rotation ticks, each row followed by its count of ticks
The counts run from 0 to 140.
[-4.42  1.35  0.66 -0.13 -0.92 -1.35 -0.85 -0.54  0.01  0.41 -1.36 -2.72
 -3.12  0.91  3.23 -0.81 -1.54  0.05 -0.98 -2.63 -1.06 -1.42  0.62  1.76
  0.07 -0.31  0.90  0.13 -0.34  0.16 -2.98 -1.29  3.60  5.33 -2.53 -0.99
  1.39 -1.52 -2.61  1.72 -0.25  0.70 -2.23  1.65  0.52  3.28 -6.66  0.89
 -1.96  2.19 -0.26 -0.86  1.34 -1.62  3.19 -0.99  0.41 -4.00]	10
[-0.65 -5.50  5.41 -0.26  1.72 -0.37 -1.92 -0.18  0.78 -0.46 -1.41 -0.73
  0.11 -2.82  4.58  0.75  1.59  1.04 -2.72 -1.45 -4.22  1.26  0.62  2.32
  2.94  1.36  1.03 -1.63 -1.58  2.59 -3.28 -1.12 -0.81 -0.89  2.73  2.71
 -4.24 -0.91  2.33 -0.57  2.12  1.61  1.22 -1.74 -1.11 -4.06 -0.03  1.56
 -0.69 -3.39 -1.75  2.12  0.32 -2.85 -1.43 -0.07  2.42  0.25]	91
[-3.05 -2.99  1.91 -0.13 -3.93  2.55 -2.54 -0.63  0.49 -2.33 -1.60  2.72
  2.54 -1.35  0.35  0.09 -1.72  1.02 -1.81  0.84  0.11  2.04 -2.62 -0.22
  2.36 -2.00  3.52 -1.21 -4.16 -0.96 -0.64 -2.34 -2.29  0.21 -1.12 -1.01
 -4.69  0.31  5.25  0.35 -0.25  3.70  0.24  1.53 -0.12  0.78 -0.48  2.64
 -0.66 -1.12 -2.09  1.87 -0.48 -0.76  2.22 -3.40  0.74 -2.35]	48
[ 1.41  4.65  0.57  0.82 -4.79  0.97 -3.80 -0.44 -3.96  1.85  0.19 -1.43
 -0.18 -0.06 -1.86 -2.29 -0.03  0.34  0.06 -2.09  4.48 -0.17  1.19  0.17
  0.99 -1.55  1.86 -1.49 -0.52  1.22  3.03 -1.78  0.92  1.09 -2.17 -2.16
  0.33 -2.45  1.64  3.77  0.81  0.40 -1.28  1.53  0.87  2.54 -1.46  0.76
 -2.29  4.21 -1.69  1.51  4.91  0.88 -0.64  1.14  3.47 -3.29]	18
[-1.30 -4.86  1.91 -0.23 -2.56  2.76 -0.86  1.20 -0.01 -1.29 -2.46  0.14
 -0.41 -1.72  2.21 -1.83 -2.36  1.42 -1.40 -3.02  2.55  0.54  0.23  1.54
 -1.91 -1.69  4.24  0.78 -4.15 -0.44  0.94  1.64 -2.18  3.22 -1.27 -0.96
 -5.04 -1.66 -0.53  0.93 -1.69  2.66  0.55 -1.08  0.18  0.76  2.62  0.38
 -1.61 -0.07 -0.64  3.01  2.36  3.24  2.01 -0.84  2.04 -0.43]	52
[-0.54 -1.78 -1.83  1.31  0.27 -5.57 -3.39 -3.15 -1.70  3.51 -2.04 -1.19
  2.82  1.11  1.94 -0.26  0.24  0.69 -0.33  1.07 -1.06 -4.62 -0.70  0.46
  3.40 -2.22 -1.94 -0.59  0.03  5.10  0.62 -0.61  0.80  0.79 -0.31 -1.01
  1.63 -2.13  2.62 -1.21  0.93 -0.80 -3.34 -0.40 -0.03 -1.53 -2.35  3.07
  2.85 -0.34 -3.25 -0.36 -2.00 -1.42  0.67 -1.03 -1.37 -1.34]	125
[-1.21 -0.19 -2.73 -3.66  1.12 -2.07 -4.62  1.55  0.48  1.51 -3.53 -1.50
  1.44 -0.51  1.21 -2.85 -2.37 -1.01 -2.30  1.41 -1.63 -1.98 -0.02  0.09
  2.19  0.25  0.28 -0.37  0.13  4.14 -2.14 -0.69  4.82  3.22 -1.40 -1.52
  2.92 -0.45  1.69 -1.23  0.14  0.91 -2.47  2.98 -0.28 -1.43 -4.65  2.65
  0.86  2.19 -1.70 -1.96 -0.88 -0.75  3.00 -0.36  0.02 -1.70]	6
[ 1.82  1.77 -0.69 -0.49 -2.78 -4.09 -1.89 -1.26  1.36  1.99 -4.88 -1.73
 -2.43 -2.35 -1.17 -0.77  1.36 -0.46 -0.76  0.04 -0.02 -4.40  0.12  0.84
  1.46 -0.01  1.13  1.66  1.77  3.13 -1.71  3.44  3.26  0.91 -0.27 -0.63
  5.10 -0.21  3.17  4.65 -1.74  1.38 -1.48  2.21 -0.59 -0.41 -0.99  1.94
 -0.48  3.98 -1.96 -1.08  3.88 -1.43  0.57  1.66  0.92 -0.34]	1
[ 2.77 -3.04  1.05  3.04 -0.74 -5.41  0.20  5.40  0.01 -2.84 -0.56  1.65
  1.25 -0.13  0.22 -1.64  0.14 -0.96  0.80  0.55 -0.39 -0.83  0.70 -0.10
  0.54  0.87  1.59  2.10  0.70  1.99  1.02  2.15 -1.81 -2.31  4.94  2.64
  1.92 -2.76  0.03 -0.93 -1.43 -0.51  0.77 -1.03  1.08 -0.69  2.84 -2.09
 -1.91  1.94 -5.76  4.35 -1.09 -0.66  0.85 -1.12  0.47 -0.48]	76
[ 1.92  4.08  2.42  2.53 -2.12 -0.02 -4.99 -1.52 -1.53  0.24 -1.68 -0.88
 -1.78 -3.88  0.38 -2.69 -3.88  1.21 -2.41 -0.65  0.55  1.42  0.66 -0.79
  0.78  1.39  1.64  0.02 -0.45  3.72 -1.54 -0.73  3.63 -0.49  1.61 -0.56
  0.52  0.95  1.33  2.86  1.66  1.28 -0.24  2.78 -2.40  1.89 -2.30  2.63
 -1.85  2.30 -2.13  0.48  5.10 -1.40 -1.08 -0.41  2.51  0.16]	136
[-1.86 -3.73  0.13 -0.15 -2.80 -0.29 -1.85 -1.64  2.00 -2.09 -3.21  2.08
  3.02 -1.47  1.48 -1.10 -0.04  1.10 -1.06  1.05 -0.61 -0.35 -2.04 -1.82
 -0.03 -3.47  2.66  0.17 -3.10 -1.93 -0.10 -1.35 -2.43  2.17 -0.81  0.27
 -3.33  0.29  4.68 -1.56  2.46  2.65  0.38 -2.07 -1.69  1.05  1.33  3.64
  1.03 -2.79 -0.72  2.36 -0.80 -0.48  2.32 -3.48  0.63 -2.51]	47
[ 1.86 -0.75  2.47  2.30  0.77 -2.97 -3.30  1.31 -2.08  2.39 -0.80 -2.31
 -0.53  2.23  3.47 -1.38  2.73  0.89 -0.52 -2.00  0.02 -0.24  4.12  2.70
 -0.60  0.39  2.03  3.98  1.58  1.62  2.14  0.12  1.32 -2.72 -2.82 -0.16
 -1.58  0.64 -1.97 -1.69  1.38 -1.02 -5.05  2.37  0.84 -3.18  1.63 -0.87
  2.40  1.16 -1.10 -0.28  3.35 -0.52 -1.70  1.62  0.13  0.73]	112
[-1.41 -2.24  1.04 -2.72  0.90  2.41 -3.31  2.74  1.78 -2.87  0.98  2.90
  2.16  1.15  1.77 -0.31  2.52  1.31 -0.29  1.20  0.63 -2.30 -4.42  1.77
  2.68 -1.37  0.82 -3.05 -0.23 -0.31  1.91  0.33 -2.34  2.53 -2.41  1.32
 -3.12 -3.63  2.15 -2.04 -1.48  1.97  2.58 -0.44  1.41 -4.01  3.41 -0.85
 -2.92 -4.73 -0.38  0.68  0.27  0.85 -1.44 -0.21 -0.99 -2.50]	65
[ 0.55  1.43  1.25 -0.08 -0.84  0.68 -3.73 -3.66  1.48  1.59 -4.09  0.68
  0.32 -2.76 -0.33 -1.54 -1.68  2.56 -3.55  0.20  2.87 -2.57  0.84  0.36
  2.12 -1.81 -0.06 -2.46  1.27  1.84 -0.91  1.50  3.16  3.79 -1.48 -1.28
  1.69 -0.60  1.14  2.57 -0.71  2.18 -0.25  3.62  2.09 -0.01  1.13  4.80
 -2.31 -1.75  1.78  0.35  3.93  0.54  0.60  0.08  2.14 -3.26]	140
[-0.67  5.93 -3.45  0.20 -0.08 -1.18 -3.04  2.43 -2.03 -0.99  0.95  2.12
  1.07  0.54 -1.79 -4.24 -2.15 -0.80 -1.01  2.68  1.34  0.55 -0.66 -0.27
 -0.08  0.02  2.65 -1.67 -0.28 -2.01  1.26 -4.09  3.48  2.05 -3.86 -0.58
  0.72  0.07  0.54  0.29  1.43  0.55 -1.04  4.23 -1.05  1.03 -0.92  2.21
  0.33  2.20 -2.27 -0.04  2.63 -0.89  0.08 -2.60 -1.88 -3.75]	23
[-2.39 -1.27  2.28 -0.81 -2.56  3.06  1.59  2.68 -1.02 -2.29 -1.77  1.43
 -0.04 -0.92  1.77 -1.97 -0.70  1.03 -2.03 -1.48  2.55  2.99  0.73  0.71
 -1.45  0.41  5.57  0.54 -2.08 -3.60 -1.59  0.77 -0.26  3.14 -1.55 -0.48
 -4.20 -1.08 -0.70  2.29 -2.54  1.58  0.51  2.66  2.05  2.64  1.27  0.63
 -2.11  2.71 -1.09  3.26  1.71  1.86  2.69 -1.11  2.64 -1.88]	53
[-1.13 -5.75  3.56 -1.55  2.99 -3.16  0.56  1.01  2.16 -0.90 -0.92 -1.04
 -0.84 -1.10  5.69  1.66  2.77  0.68 -0.50 -0.94 -4.26 -1.28  0.93  1.86
  0.69  0.94  1.00  0.32  0.42  1.86 -3.13  0.19 -0.91  2.59  3.34  3.72
 -0.68 -0.73  2.94 -1.08  2.48  0.20  0.51 -1.57  0.50 -3.68 -0.59  1.14
  0.31 -2.07 -2.63  1.97 -0.71 -2.36  0.37 -0.33  1.88  0.19]	90
[-2.45 -3.60  3.20 -0.03 -0.55  2.87  1.62  4.96  0.14 -2.01  1.46  0.08
 -0.35  3.28  1.62  0.40  2.14  1.62  2.21  0.60  0.00 -0.22 -2.09  4.78
  0.60  0.09  2.02  1.83 -0.65 -0.22  1.30  1.51 -3.02  0.17 -2.75  0.39
 -0.02 -3.13 -3.44  1.50 -2.51  3.32 -0.15 -0.27  1.43 -2.37  2.81 -1.32
 -2.93 -0.14  0.97  5.29  1.11 -0.47  1.14 -2.56 -1.00 -0.51]	70
[-1.39 -3.53  4.80  5.01  1.34  0.21  0.27  1.84 -1.35 -3.46  0.78  2.00
  0.63  1.85  2.56 -0.16  1.89 -0.27  1.16  2.59 -1.73  2.02 -0.76  2.10
 -0.84 -0.42  0.61 -0.30  0.72 -2.13 -0.03 -1.96 -4.45 -2.89 -0.39  3.78
 -2.57  0.54 -1.16 -3.13  2.50  0.73 -0.81 -1.44 -0.36 -0.79  2.75 -0.51
 -0.69 -1.51 -4.42  4.58 -1.12 -2.45  0.51 -2.82  2.04  0.02]	73
[-3.35 -0.32  0.67  0.01  1.02 -0.90 -1.56 -1.85 -0.16  1.14 -1.14 -2.41
 -1.68 -0.04  3.87 -0.63 -0.15  1.62 -0.51 -1.34 -1.27 -1.13  2.63  0.73
 -1.30 -1.57 -0.26 -0.30 -0.28  1.41 -1.33 -1.31  2.65  5.18 -1.49 -0.46
  1.74 -1.55 -2.32 -0.04  2.61 -0.50 -4.35 -0.77  0.11  1.88 -6.24  2.21
 -1.78  0.80 -0.01  0.99  0.15 -1.05  2.75 -2.89  3.52 -3.29]	11
[ 1.48 -1.26  3.42  2.75 -1.23 -1.06  1.17 -0.28  1.46 -0.84 -2.74  2.80
  1.03  0.52 -2.16 -0.27  4.72 -0.82 -0.55  1.55  1.55  0.45 -3.11  2.95
  0.38  1.28  3.65 -1.02 -0.65 -0.35 -2.08  2.28 -3.23 -3.86  0.56 -2.04
 -0.48 -2.10  0.14  2.53 -4.07 -1.14 -0.18  2.41  0.13  0.07  3.85 -0.31
 -3.01  0.98 -4.22  1.38  0.03 -0.40  0.24  1.77  1.32 -3.31]	79
[-1.48  1.89  3.63  4.54 -3.20 -3.09 -0.84 -5.49  0.56  3.94 -4.54  0.14
  1.00  1.32  0.39  1.80 -0.42 -0.04 -0.99  0.17 -0.42 -1.78 -0.94  2.33
  2.84 -1.65 -2.16 -1.70  0.73  2.50 -2.72  0.78 -1.56 -1.37 -2.03 -0.78
 -0.10  0.78 -1.00  1.87 -0.59  0.93 -1.49 -0.48 -1.91 -0.12  2.04  1.52
  0.28 -2.37 -1.76  0.06  3.07 -3.16 -1.78  0.22 -0.32 -3.51]	122
[-1.44  3.04  1.11  0.87  3.22 -3.95  2.98  5.13 -0.90  0.53  0.95 -1.93
 -1.13  3.21 -0.76 -2.01 -1.44 -0.99 -2.07 -0.89  0.02 -1.96  0.49 -1.14
  1.62  1.78  3.00 -3.10 -1.32  3.75 -0.79  0.71  0.96  2.15  3.17  0.90
  0.57 -1.99 -2.15  1.83  0.03 -1.95 -1.13  1.60  0.36 -0.42  0.55  0.52
  0.57  0.49 -4.80  1.71  5.57 -0.30 -3.14  1.03 -2.97 -4.62]	102
[-1.07 -0.47  0.29  1.28  2.32 -4.31  0.73  2.62  0.52  1.75  1.44 -0.17
 -0.08  3.25  1.33  2.76  1.45  1.39 -0.91  0.49 -0.46 -2.32  2.38 -0.65
  2.60 -0.15  1.08 -1.18  1.53  2.39  1.63 -1.60  0.92  0.94 -0.41  2.50
  0.79  0.65  3.70 -1.71  2.79 -3.35 -2.92  3.17  3.18 -4.12  2.05  1.53
  3.47  0.67 -2.74  1.59  2.23 -3.15 -1.74 -0.53 -1.05 -3.35]	107
[-2.21  2.40 -1.95 -1.62 -2.77 -1.69 -1.58  1.75 -2.26 -1.62 -0.32  3.72
  1.59 -3.09 -0.35 -3.38 -0.35 -2.64 -0.12  3.02  1.75 -2.35 -5.91  2.69
  0.16  1.51 -0.05 -1.98 -0.77 -1.55 -2.28 -0.64 -0.48  3.13 -0.98 -0.86
  1.87 -2.61  1.11  1.70 -2.79  3.51  3.72 -2.55 -2.00  1.25 -1.14  1.24
 -3.05  1.10 -3.97  1.88  0.01 -0.12  2.27 -0.53  0.53 -1.18]	40
[ 0.60 -0.69 -1.80 -0.24 -2.96 -2.77 -2.14 -0.85 -2.95  0.35 -3.96  1.78
  3.99 -1.48  1.05 -3.33  1.57 -2.53  1.95  1.26  4.06 -0.29  0.06  1.68
 -2.78 -1.79  0.42  2.81  1.97 -2.71 -0.04 -0.72 -0.05  2.13 -3.35 -1.18
  1.49 -2.13 -1.25 -1.40 -0.95 -0.70 -1.33 -2.01 -0.04 -0.13 -1.49 -0.11
  0.48  3.00 -3.93  2.74 -2.25  1.13  4.02 -1.63  4.19 -1.53]	37
[ 1.81 -6.04  4.71  0.12  2.27  0.02 -0.51  1.14 -0.43  0.91 -3.78 -4.10
 -1.03  1.04  2.52 -3.49  3.71  1.44 -0.91 -1.08 -0.30 -0.28  2.81  1.62
  0.61  0.59 -0.11 -0.26  1.46  4.59  0.35  2.89 -1.74  0.41  2.01  0.03
 -0.95 -2.41  0.58 -1.20  0.00  1.26 -2.18 -1.21  0.38 -1.21  0.93 -0.33
 -0.52 -2.17 -2.26  2.40  2.53  2.76 -0.40  2.81  2.50  0.15]	95
[-0.54 -0.03  0.93 -3.39 -1.38  0.52  1.37  2.73  1.19 -2.61  0.01  1.17
  2.59  4.68 -1.56 -0.21  2.92 -1.38  1.90  0.61  3.56 -0.81 -1.65 -0.66
  0.49 -1.68  2.36  0.73  2.23 -1.48  0.91 -0.24 -1.06  3.31 -0.31  1.17
  0.35 -0.48  2.71 -3.41 -0.24 -1.78  0.36  1.13  2.88 -3.12  1.28 -1.26
  0.27 -0.77 -3.17  1.63  2.06 -0.94  0.96  0.45  1.88 -6.68]	63
[ 0.26  2.29  0.14  4.18 -0.26 -1.47 -7.27 -2.49 -0.95  1.01  0.72 -0.69
 -1.68 -2.13  2.65 -3.66  0.82  1.49 -1.56 -3.14  1.13 -1.22  2.04 -1.29
 -0.03 -1.29 -0.72 -3.11 -0.28  1.12  3.42 -1.72  0.42  3.87  1.37  0.48
 -0.90 -3.15  1.86 -1.53  2.89  1.18 -0.90 -2.14  0.30  2.87 -3.45  0.70
 -1.52 -1.02 -2.47 -0.20  1.84  1.27  0.30  0.71  1.82 -0.98]	16
[-3.29 -4.34  3.53 -3.44  1.62 -1.78  3.87  3.04  1.77 -0.68 -1.35 -0.58
 -0.80  0.59  2.91  3.68  2.22 -0.49 -0.15 -0.25 -4.18 -1.26 -0.34  2.92
  1.06  1.76  3.12  0.59  0.08  0.61 -4.42  1.30 -0.09  2.09  1.46  1.62
  2.08  0.05  3.12  0.33 -0.48 -0.82  0.28  1.01  2.09 -3.77 -1.29  0.36
  0.17  0.83 -2.38  1.97  0.25 -4.02  2.07  0.32  1.16 -1.90]	89
[-4.73  0.89  1.09 -0.21 -2.31  1.26 -1.27  0.35 -0.57  2.32 -2.02 -2.50
 -2.91  0.84  2.64 -1.41 -4.12 -0.01 -3.16 -3.37 -1.18  0.50 -0.63  1.99
  1.73 -1.35  0.81 -1.14 -2.64  0.86 -3.06 -0.54  2.67  3.97 -3.73 -2.72
 -0.91  0.27 -3.20  3.24 -1.76  3.11 -0.95  0.62 -0.82  1.90 -2.81  1.55
 -0.63  1.82 -0.09 -0.83  3.77 -1.45  0.72 -0.06 -0.77 -2.22]	9
[-3.90  1.28  0.43  4.06 -2.50 -0.73 -4.86 -3.03  2.64 -0.34 -1.41  3.63
 -2.07  1.47  4.27 -0.11 -0.21  1.57 -0.03  1.78 -0.58 -0.94  0.25  2.35
 -1.88 -2.33  0.11  1.85  1.12 -4.23  1.94 -1.16 -1.04  1.92 -4.31  0.85
 -0.82  2.03  0.03 -3.63  3.65  0.84 -1.82  1.07  1.37  0.82 -0.62  0.88
  0.12 -0.31 -0.99  1.00 -0.21 -2.56  3.66 -3.31 -0.32 -3.06]	29
[-0.69 -1.60  2.31  1.84 -0.71  1.08 -0.36 -1.93 -4.16  3.86 -1.58 -2.08
  0.96 -2.57  2.28  1.09 -1.08  2.55 -0.95 -1.14  0.09 -1.33  1.71  2.69
  0.28 -0.01  0.37  0.01 -2.31  1.93 -1.66 -0.92  1.31  1.03 -4.68 -2.33
  0.72 -0.44  0.46  4.04  1.33  2.24 -3.80  0.90 -2.55 -1.32 -1.03  4.63
  0.39  2.92 -0.15  2.34  3.49  0.15  1.05 -2.09  1.92  2.54]	131
[-1.87 -2.27  1.23 -1.18  0.10  1.76  2.56  2.29 -0.79 -3.40 -0.94  1.67
 -1.01 -1.03  1.79 -1.94  2.21  0.02 -1.69 -0.12  2.45  2.50  1.37  0.85
 -3.95  0.97  4.50  1.17 -0.47 -3.80 -1.77 -0.47  0.33  3.60 -0.74  0.50
 -1.96 -0.40  0.54  0.29 -0.58 -0.21 -0.68  3.00  3.50  2.88 -0.91 -0.07
 -2.34  2.10 -2.90  2.07 -0.47  1.06  4.67 -1.18  2.90 -2.96]	54
[ 1.11  2.78  2.90  4.84  2.64 -2.93 -4.11 -0.32 -2.73  1.70 -1.60  0.39
  1.09  0.96  2.33 -2.97 -1.30 -1.57 -1.75  1.65 -1.48  0.38  0.66  2.67
 -0.21  1.78 -1.76 -0.77  3.17  1.57 -2.90 -1.76  2.56 -2.35 -2.21  1.18
  0.12  2.35 -3.78 -2.34  2.34 -0.15 -0.25  0.12 -3.35 -3.30  1.62  0.91
  0.28 -1.17 -3.74 -0.50  1.92 -2.64 -1.85  0.81 -0.16  1.13]	117
[-2.04 -2.82  1.77  1.05  0.92 -4.32  2.38  3.23 -1.54 -3.10  1.08  1.95
  0.99  1.01  2.17 -0.50  2.34  0.01  1.09  1.73 -2.09  1.31  1.24  2.48
 -1.06  0.67  2.08  1.91  1.28 -2.96 -0.65 -2.07 -2.48 -1.11  0.21  4.46
 -0.46 -1.07 -1.93 -1.97  1.24 -0.66 -1.00 -0.53  0.82 -0.40  2.31 -0.84
 -0.61 -1.02 -2.14  5.50 -0.41 -2.63  1.22 -4.88  0.90 -2.50]	72
[-0.13 -3.09  4.46 -1.53 -0.31 -1.09 -1.56  4.81 -2.82 -0.75 -0.03 -4.09
  0.50  0.25  0.64 -0.83  0.86 -0.99 -1.20 -2.50 -3.11  2.94  0.95 -0.10
  3.16  1.95  2.59  1.12  0.77  3.25 -2.75 -0.74  0.37 -2.39  2.71 -0.10
 -1.79 -0.61  2.83  0.51 -1.30 -0.76 -0.38  2.42  0.94 -0.20 -3.67 -0.82
 -0.91  2.38 -4.13  1.29  0.99 -2.31  0.16  3.46  3.31 -1.70]	93
[ 2.74 -2.88  2.07  5.35  0.01 -4.22  0.52  0.73 -0.53 -1.11 -2.81  1.25
 -0.37  0.70  0.09 -2.85  2.38 -1.53  0.61 -1.35  0.59  0.09 -0.34 -0.73
 -0.83 -0.66  1.75  1.78 -0.18  0.93  0.93  3.01 -3.68 -1.97  2.93  2.57
 -1.81 -1.40 -1.04 -1.69  0.57 -0.97  1.08 -2.02  0.29 -0.35  4.35 -2.55
  0.42 -0.58 -5.96  3.02  0.70 -0.28 -0.51  1.05 -0.15  0.29]	77
[ 0.80  1.30  1.30  2.45 -5.34 -0.39 -5.53 -2.30 -2.00 -0.11 -1.83  2.28
 -0.42 -2.27  1.24 -1.84  0.51 -0.31  0.07 -0.89  2.35  0.02 -2.31  3.59
 -0.14 -0.37  0.38  0.51  0.27 -3.14  0.23  1.16 -1.29  0.88 -3.37 -2.23
 -1.83 -2.20 -2.05  1.50 -4.29  3.47  0.70 -0.18  0.86  1.88  0.12 -1.63
 -4.29  2.37 -0.95  0.18 -0.92  0.81  2.96  0.95  2.24 -1.37]	35
[ 1.10 -0.22  1.83  1.92 -0.59  2.02 -2.92 -3.79  2.81  1.60 -5.14 -1.34
 -1.68 -1.00  1.74 -3.26 -0.34  2.46 -1.85  0.33  3.53 -3.48  0.73 -0.20
 -1.16 -2.09 -1.32 -0.29  1.41  2.46  0.78  3.55  1.40  5.36 -0.40 -1.16
  2.41  1.20  2.45 -0.16  1.81  1.57 -1.08  3.65  1.83 -0.64  0.52  2.83
 -0.20 -1.73 -0.87 -0.78  4.11  1.39  1.41  1.75  2.12 -1.62]	139
[ 1.60  1.62  3.85  1.38 -0.24  2.04 -1.90  0.54  4.03 -3.34  0.36  3.00
 -1.70  0.34  1.31 -2.42  2.59 -0.34  0.45 -1.25  2.20 -1.08 -2.71  0.74
 -3.06  0.82  2.38 -0.28 -1.95  0.02  1.08  1.38 -1.00  2.89  2.78  0.26
 -2.64 -3.20 -0.41 -3.48  1.40  0.65  2.48 -1.53  0.01 -0.77 -0.57 -2.68
 -3.55 -3.28 -3.87  0.19  1.76  1.76 -0.09  0.92  2.83 -3.63]	60
[-0.98 -0.93 -1.18  2.80 -5.55 -5.77 -5.72  0.32 -2.43  0.85 -2.34  1.73
 -0.22 -0.69  3.04 -2.34 -2.64 -1.36 -0.35 -1.74  1.35  0.34  1.24 -0.67
 -0.47 -3.41 -1.34  3.01  0.88 -2.75  3.03  0.64 -1.03  1.98 -2.33  1.88
 -1.77  0.34  0.29 -4.85 -0.83  0.58  1.54 -2.49  2.29 -1.26  0.97 -2.04
  1.45  1.94 -2.56  1.82 -0.83 -0.71  3.11  0.44  0.39 -0.70]	33
